Each path below is one point turned by a fixed rotation once a step. After each direction that follows a path, write how fast that rotation turns it, in degrees each step (0 if it stays still).
Each turn is a multiple of 5 degrees from 10 to 175, or 0.
Each row of a path follows its step; steps can be skipped.
Rotation 1:
step 0: [ -1 -21  -3 -17  -2 -15  11  24 -10   2 -27 -17 -19   7  -7   9   7 -22
 -15 -16  12  27 -21  -2  -3  15 -13 -10   5   2  -7 -19  -4 -14   5  -7
   2  -6  -8 -21 -12 -22   2  -2 -11  -7]
step 1: [ 12   6   3  -7 -12 -19   6   9  14   3 -18 -31   0  -2   2   1  25 -22
  -9 -12  -2   3 -14   3  -9   9 -36  -6 -21  -1  -2  28  15  -4   4 -22
 -12   1   4   3 -14 -12  10   4   3   1]
step 4: [ -4 -24  -2  -7  -1 -15   5  21 -23  14 -15  -4  -5 -10 -11   1  -1 -10
   0 -10   0  19  -3 -20 -14  10  -1 -13   1  -7  -8  12   7 -34  23   3
  10 -18 -19  -5 -24 -15   0  -4 -11  -8]
step 6: [ -9  -3  -2 -10  16  -8  -6   3   9  -1  23  -5 -24 -14 -14  -3  13   4
 -12 -13 -10   2 -17  12  -6   7 -29   6   8 -17 -11  29  -1 -14  -1 -26
  -8 -15  -7  22  -7 -10   1   9 -24  -4]
step 9: [  3 -15  18  -5 -18 -31  16 -15 -16  11 -13 -23   3   8   3   6  13  -5
 -17 -12 -19  -4 -26  -1 -13  15 -27  -6 -19   7   0   8   0 -16  13  -5
   9  10   5   2 -10  -6   4   2 -17   3]
step 17: [  1 -20  19  10 -19 -11  14  -1 -28   7   3  -8  -8 -22  -5   4  13 -14
  -6  -1 -10   2  -8 -12  -8  19 -21 -12 -16 -18 -11  10  -8  -5  31  -3
  -5  -8  -6   0   4 -20   6  23  -5  16]
step 18: [ -9 -20   0 -13  -6 -11   8 -11   8   2   8 -10 -11 -19 -16   8  21  -9
 -13  -7   3  13  -3  -7 -13  -2 -40  12   2  -1  -4 -10  -4  -6  16 -24
  17 -18  19  -6  -9  -5 -12   1 -30   3]
step 19: [-10  -4  -1  -4  11   3  10  22  10   4  17 -17   6  -1 -20 -11  14 -16
   7  -4  -6  -3  15  18  -6  -2 -30  -3  -4   3  -2  21 -12   2   1 -31
   5 -19   1 -12  -7 -12   9  34  -7 -12]
Directions:
[-4 -1  7  0 -2  1  1  3  4 -8  5  5 -4  0  4 -6  1 -3  2  2  5 -4  5 -1
  2  3  1 -4 -5 -6  0  9 -3 -4  3  0 -3 -3 -8  2 -3 -3 -3 -5 -1  3]
160
[ 5 -3  3  2  2 -2 -3  9 -3 -3  5  9 -1  0 -7 -1  0 -2 -1  0 -1 -7 -4  0
 -8 -3 -4 -4 -4  6  2  0  5 -4 -4  2 -4  2  4  4 -3  3  1  3  2 -3]
140
[-1  1  5  7  1 -3  7  1  0  7  1  1 10  6  7  2 -2 -2  0 -1 -1  2 -3 -2
  4  5  1 -1 -8  1  0  3  7 -1 -1 -1 -1  6  0  2  3  7  0 -7 -2  1]
55
[ 7  2 -2  8 10 -1  0  0 -3  0  0  0  1 -4 -2  2  1 -6  2 -3 -3  5  7  3
  2  1 -1  2  3 -1 -4  6  0  0  2  1 -5  1 -2  7 -2 -2  0  3  7  9]
160
[ 0  1  2  0 -1  0  0 -3 -1 -2  6 -5  0 -9 -3  4 -1 -5 -4 -3  1 -4  1 -2
  1  1 -1  0  5 -7  8  7  2  6 -5  2  3  6  6  4  3  2 -6 -2 -7 -2]
90
[ 0 -4  3  2 -1  4  5  7 -5 -1 -1  1 -3 -2  6  3 -7  2  2  6 -3  9 -3 -2
 -1  2  1 -6  5  1 10  0  1  3  3  9  0  0 -2 -1 -2 -5  0  2  2  0]
85
Rotation 2:
step 0: [  9  -7   3   6   1  13 -20 -20 -20  -1   8  14 -26  -8 -11  20   7   1
 -10 -14 -17  17   8 -10   1 -14  -7   2   9  -3  -3   6   2  18  11 -26
   4  -4   5  -3  19   4   2   1  -9  -6]
step 1: [ -3 -29   1  -1   3   7   7   6  -9  -7  17   0  12  16 -10 -14  -1  -8
  -4  34  13   4  11 -14 -13  -3   9   6 -18  12   1  -3  -8   6   5  20
   1  16   0 -10  -5  -6 -20  -1  17   0]
step 3: [  1 -10  12 -12 -22   2 -13   2 -20 -15   5   4  17  -9  -6   1  26  -3
  -8   8  11 -15  -8   3  -2   6   2   4 -10  21 -19  -9   4  15 -21 -15
   3  18  -6  -8 -16   4 -11  -6   3  -7]
step 4: [ -3 -17  -7  10   8   1 -19  15   7  15 -10  -9 -13  11 -18 -10   2  16
  11 -22 -13   1  -2   1  -5 -13   8   5  -6  -9  26 -17  -4  -4   5   3
   7  14 -12 -12  21 -16   5  -8  -1  -6]
step 6: [ -2  -2 -11   9   7  20 -18  11  -4  13   1  14  -6  -8  -6  -6 -18  27
   1   4   2  -8  -3  -6 -22 -14  18 -18  -8   6 -14  12  -7   8   2 -13
  23  -4  -7 -12  21   4  -8  -8  -1   6]
step 16: [ -5 -16   2  16   0  18   0   0 -20  11  13  -3  -2  -7 -18   6  10  -4
 -22  -1  -6  -9  -7 -17 -11 -16   1 -12   0 -11  -7 -17   7  -9  18  13
  -7 -11   5   8 -10   7 -27  17   1 -12]
step 17: [ 13  -5  -5 -16   4  -4 -11   5   5 -17  23  -1  -4   1  -2  -1   7   8
  -1   6   7 -16  24  21  -9  19  25  -3  -5  10  -6  11 -19   7   1  -2
  -3   4  -7 -11  24  -9   4  21  -7  -1]
step 20: [ -1  -6  10  15  -3   0   1  30   0 -11  -8  -2   1   5 -15  -6  -4  -7
  -1  18  10   4 -20  11  -7 -16  26   2   0  -6  19 -14   6   9  -5   4
  -6 -18  -2 -11  10  30   7   1 -14  -2]
Directions:
[ 0  2 -5  4  2  2 -1  6  0  6 -3 -1  3  4  1  2  1 -9  0 -4 -8 -1  5 -1
  2  3 -4 -1 -2 -5 -1 -2  4 -9  4  7 -1  1  1  2 -5 -4  3  0  7 -2]
130
[  1  -2   2  -1  -2   2   1   1   4   0  -7   1   0   5  -2   5   8   1
  -1 -10   8   4   1  -4   1   5   5   2   0   2   6  -5   3  -1   2  -1
   4  -5   5  -4  -2   1   1  -8  -3   4]
70
[-2 -2  1 -8 -5 -2 -2 -9 -5 -2 -4 -3 -2  1  3  4  0  0 -4  0  2  4  5 -4
  4 -6 -3  2 -1  4  0  4 -4 -4 10  5 -5  3  3 -3  2  4  1  4  4 -1]
25
[-7 -2  1 -3  7 -4 10 -1 -2  2 -1 -2  0  5 -4 -5  7  5 -2  0 -2 -1 -1 -5
 -2  1  3 -2  0  0  8 -3 -2 -1 -3  2 -2  1  3  8  5 -2 -3  6  5 -1]
120
[  1  -1  -4  -4  -2   6   4   4   6   6  -5  -2  -2   6   3  -4  -5  -6
  -5   2   0  -2   0 -10  -2  -2   3   2   2   1  -7   2  -4   6  -1  -2
  -3   1   3   5   1   4   1  -4  -4  -3]
80
[  5  -4 -12  -3   2  -1   4  -3   4   1   7   3   3  -4   3  -3   3   0
  -1   1   3   1   2  -1  -4   4   3   0   0   4  -7   4  -2  -5   3   2
   7  -7   5  -1   1   0  -6   3   3   1]
70
Rotation 3:
step 0: [  4  22 -13  15 -19 -12 -14 -33  10  27  -4  -1  11  19  -5  -9  -4   0
  15 -10  13  12  -2  10  16  -1  -1 -12  -4  -1 -25 -10  -3   8 -16  -9
 -21  17   3 -25   7   4  -5  -5  -2 -11]
step 1: [ 13  21 -15   1   9   3  22  -4 -20  11 -11 -13   4   5  -4  16 -16  -5
  19   9  -3   5 -20 -24   2   4 -15   4  -9 -12  16  -2   2  -5 -12  18
 -42   5 -20   2   7   6  -3  -1   2  -1]
step 2: [  8 -12   5  18   8  -5 -23   5   7  15   7  -1  13  -1   5  -1 -27  -6
  25   7  -7  17  -5 -11  -5  -5 -12  21  12 -18   3 -13  -3  -6  -5  15
   5   5  11  16 -24  35   5   1 -13  -9]
step 4: [ 11 -19   2   0 -10  -8  14   4   6 -21  14  -6  -3  -5  -3   8 -19  -6
  -8 -26  -9  12  -8 -13  12  11  12 -16   4  -3  16 -26 -21  10  19  16
   8   4 -24  -1 -22  -8  -1  25   8   1]
step 5: [-12  -4  -8 -14 -32  -4 -12  20  -7   1   9  36   7  12   3 -27   4   7
   7 -13   8   4  -9   3   1  -2  -5 -13  -7   4 -19 -11   9  -1   9  13
   4  11 -15  -5 -21 -13 -12  14 -20 -18]
step 15: [ -3  -1  -1   9 -23   1  -3  22  11  -6  26  -7   1  15   9   2   4  10
   0 -16 -15  24  14  -1  16  14  -3   7 -18  10   7 -31  -1  12  -9  -3
   3   0  -8 -18 -21  -4  19  -8  -3 -27]
step 19: [  7  12   8  17   8 -15  -1  -6  -3   6  12   6   5   0 -11   3 -23   9
  11  -9   7   1   3 -14  17 -15  -1   8  17   0   3   2 -21 -16  -7  10
 -11  23   0 -19   8  19 -27  26  28  15]
step 20: [  0   4  -4  12 -24  10 -18  -8 -21  -3  12  -2  13   7   5  17   4   9
   1   6  -7  26   0 -19   1 -21  -3   9   1  16  24   4  17   3  19   9
  -6  27 -30   5 -10  21 -10  -7  -5 -10]
Directions:
[-7  0  2  4 -1  1 -2 -3 -1  4 -1 -3  2 -6 -6 -3  0 -9 -1 -4 -6  3  2  3
  6 -2 -2  1  2 -2 -5 -4  2 -1 -1  6 10 -1  2 -1 -5  4 -6  1  1  2]
145
[ -5  -2  -8  -4   4  -2   0   9  -2  -1   3   3  -2   4   2   3   1  -1
  -5 -12   3   2   2  -1  -1  -5   3  -4   4  -8   3  -3   5  -5  -4  -3
   3  -4   1  -3   0   1   0  -1   0   0]
35
[ 7  1 -5 -6  5 -2 -2  0 -2 -1 -5  2  1 -1  6 -4 -1 -6  1 -5  1  5 -1 -2
  5  7 -1  2 -5  1 -1 10  1  1 -5  2  4  3  2  5 -2  0 -1 -7  5 -4]
70
[ 2 -1 -5  0  1 -1  0 -2 -5  1 -1 -6 -5  2  1 -4  0  2  2 -4 -9 -2  2  8
 -6  2 -4  2  0  6 -8 -3  5  3 -6 -3 -4 -6 -2 -5  1  0  4  0  2 -5]
45
[ 1  0  9  2 -4  2  2  7  3 -6  0  3 -3  1  2 -1 -2 -4  1 -3  1 -1  2  3
 -2  8 -8 -1  1 -4  2  1 -3  6 -4 -3  0 -6 -3  1 -7 -4 -7  2 -5 -2]
35
[-3 -5  1  4 -2 -7 -2  5  5  6  1  0  1 -4  6 -7 -2  0  4  0  4 -4 -8  2
  6 -8  4  2  0  2 -2  5  3  4 -5 -3 -3 -1  3 -2 -2 -3 -1  1 -2  3]
135
Rotation 4:
step 0: [  6 -14  -1  -5  34 -11  -5  24  -2   6   4  -2 -12   3 -20   2   9   2
   9   7  -6  -6 -13  -5 -23   3   8  -2  10 -18  -8   5  -9  14   2  -2
  -9   2 -13  13  13  -5  35   2  -8  -1]
step 10: [  1 -21  -3   5   1   7   3  -5   9 -11  -6  10  -5 -16  -3  17 -16 -10
  -3  17  -7  -1   3 -15  10  -8   8  -2 -12  -7 -24   3  12   9 -11 -18
  18  12   1  -7  -2   5 -22  -8  34  17]
step 11: [  7  -6 -13  -7  -9   4   5 -15 -19  -2  -3 -12 -25   4 -13  -8  -5  10
  14   9   5  -7  12  12   8 -10   9   7   6  -6 -10   8  -8 -12  11  17
   6  10 -17 -20  -5 -27 -11 -14  12  20]
step 12: [ 16  12  -5 -11   1   8  -9 -20  -1   0   9   7 -20  11 -10  15  10  15
   3   4  12  12   0   5   8   9  16   4 -29  -2 -22  15  -8  15  -6 -17
  -5   5  11 -20 -11  11 -14  -4  -9   2]
step 13: [-11 -15  -5  -9  19  13   9 -13  -1 -11  15  16  -2  -7  -2   7 -18  -6
  -6  19 -19   4 -23  -2   7   5   6 -14  -5  -8 -16  14  -8  -8   2  12
  -9  17 -11  -6 -10  -2  -6 -24  20  -5]
step 16: [ -8 -26  11   7  10  11  -7   0 -12 -10  26   4  12   1 -29  -1   0  -6
  -4  -3   1  -8 -21   6 -17  -9  12  10   9   2  -2  14   0  -1  -6  15
 -21  10  -5  -6  -1 -15   4 -19  18   3]
step 17: [ 15   8 -18 -14  -3   7   1   9  -2  11  24  -5   4  26  -9   6  -2   0
  -5 -11   2  -9   0   3 -11  20  13   9   2  18   1 -12 -30  -2 -10  -6
  -7   1  -1 -10   4  -1  18 -11 -14  25]
step 20: [ 10 -17 -16   2  -4  -9   6  24  -1  28  -6  -5  12  16 -15  -4  11   0
 -10  -8   7   0   3 -11   4  22   1  11  22  15  -9 -28 -17 -12   1 -10
   2   9  -6  10   5  15   3   2  -7   2]
Directions:
[ -3   5  -3  -5   7   0  -2 -10   3   1   0  -3   2   2   5  -4   1   0
   4   0   5   6  -3   0   1   5   1  -8  -3  -4   3   2  -5   0   0   0
   2   3   4  -6   1  -1   9  -5  -1  -1]
65
[  3  -6  -2   2   1  -3  -2   2  -1  -4  -3  -5  -5   4   8  -1   4  -4
   5   6   3  -4   4   4  -3   0   4   2  -1   7  -1   2  -2  -2   1   1
  -1   3  -5   2  -2   0   4  -4 -12   3]
130
[-4 -5 -3  1 -7 -2 -2 -6  6 -2  1 -3 -2  1 -1  0 -3  0 -7  1  2 -1 -5  1
 -3 -5 -9 -3  3 -1 -5 -5  1  0 -5 -4 -4  2 -7  0 -4  5  8 -1  3  3]
115
[  5  -1   0   3   7   0   1   2   6  -6  -4   2   0  -6  -2  -2   3   1
  -7   1  -1   0  -2 -10   4  -6   2  -3   1   0   8  -1  -2   4  -2   2
  -3   4  -6  -3  -4  -7  -2  -2  -3  -1]
135
[-1 -3 -3 10  1  0 -2  4  2  4  1  0  0  7  3  5 -3  4 -5  2  7  4 -5  3
 -3  3 -4 -5  5  5  8  3 -1 -5  0  1 -1  1  6  1  1 -3 -5  4 -1 -1]
10
[-8 -6 -5 -4 -1 -8  3  5 -1 -2 -6  1  6 -9  2 -1  4 -1  0 -5  4 -2 -1  1
  2 -1 -3  3  0  1  2 -5 -3 -1  4 -7  3 -4  6 -1  0 -3  4  4 -3  0]
20
Rotation 5:
step 5: [ 14  -5 -13 -21  -1   1  -5   6  29   0 -10   8 -13  10  -5  -9  22  20
   4  -4  -9   5 -22   1  30 -12   5  16   0  -9 -11  14  -6  -1   1  21
 -13  22   5 -18  21  11  -5  -1  15  10]
step 9: [-15 -10  19  20  -1   4   4  11  10 -10   6  -4   2  14 -14   8 -18 -15
   0 -21 -11 -18   9 -24 -10  15  30   9   4 -17 -11   6  25  -5 -11  20
  14   9   3   3  15   0  -3  17  -7   3]
step 12: [ -7 -18  12   2 -15   4 -26   5   2  16 -13  -7 -11 -14   0   5  -9  12
  12  -3 -25  17   1   0 -35  -7  14   6   5 -17  -6 -11 -16   2   0  18
  22   0   1   9 -14  22  -4   0 -10  10]
step 13: [  7  -8 -24 -16   1   4  -3   8  14  14 -21  11  10  10   7   5  13  -8
   2  10  -1 -26 -12   1  15  -7  22   2   5  -1  -3   9 -29 -26  -7   0
   5  -1  -3 -23 -13  25  -5   3  -7 -17]
step 14: [  8  17  22   8   2   4   0  -3  21  13 -16 -11  -1   0  -4   9 -15  17
  12   5  12 -12  26 -17  -4  32   3 -10  -2 -15  -4   3   2  -5 -15 -18
  16   1   0 -23   8 -12 -24   6 -16  -3]
step 16: [  8  -4 -23  -6  -1  -7  -2  -2  26  14   4   5 -16   1  15 -20   0   9
  18 -18  -1  -7 -19   1  17   8   7  -4  28  25  13  20   6   7 -13   0
   1  12  26   7   2  -1 -23   3 -11  -1]
step 17: [ 12  -6  29 -12 -25   4  -9  17  23   6  11 -12 -11   6  -2  -9  -8  16
  -5 -31 -33   8   5 -21  -4   0   7   7 -13  -5 -13  10   7  -4  -8   0
   3   0 -16  -4  11   5   5 -12  -8  -7]
step 20: [-13   0  23   9 -10  -3  -1   1  -7  13 -11   3  -3  17 -23   4 -23   8
  10   2 -12   8 -17  -8 -13 -12   7  16   5 -29  37  16   9  -8  12  15
   7  -8   4 -11  16  19  -7   5  -2   5]
Directions:
[  3   7   2  -7  -3  -5 -10   1   0   3   6   0  -2   2   0   2  -4   0
  -8   4  -2   2   1   0   6  -3  -5  -1   0   0   2  -1   7  -5  -3  -3
   1   2  10   1   4   3  -3  -3   2  -3]
25
[ 5 -1  4 -3 10  0 -1  1  1 -5 -1  5  0 -4 -5 -3  2  2  5 -3  0  0 -3  3
 -1  1  1 -5 -2  2  9  0  5  2  1  4  3  0  3 -4  9 -2 -1  1  9  5]
70
[  6   1   8  -6   3   6  -4   0  -2   2   0   3  -3   2   6   4  -4  -3
   1   8  -1  -3   3  -1   2   0   0  -3   4  -2   3  -1 -10  -2   1   5
  -1  -6  -7   0  -3   3   2  -1   4   5]
60
[ 1  4 -1 -6 -2 -1  2  2  5  7 -9 -3  1 -9  6 -1  8  2  5  4  2  4  1 -1
  0  6 -2 -4  0  0 -7  3 -1 -5  4  0  0  3  2 -1  0 -2 -4 -3  5 -1]
35
[-1 -1  3 -1  2 -5 -1 -5  1  4  2  2  6  1  0 -4 -4 -4  4 -3  0  3 -3 -6
  7  1  1  1  2  4 -7  0 -2  5 -2  0 -3  1 -5 12  9  1 -3 -4  1  6]
60
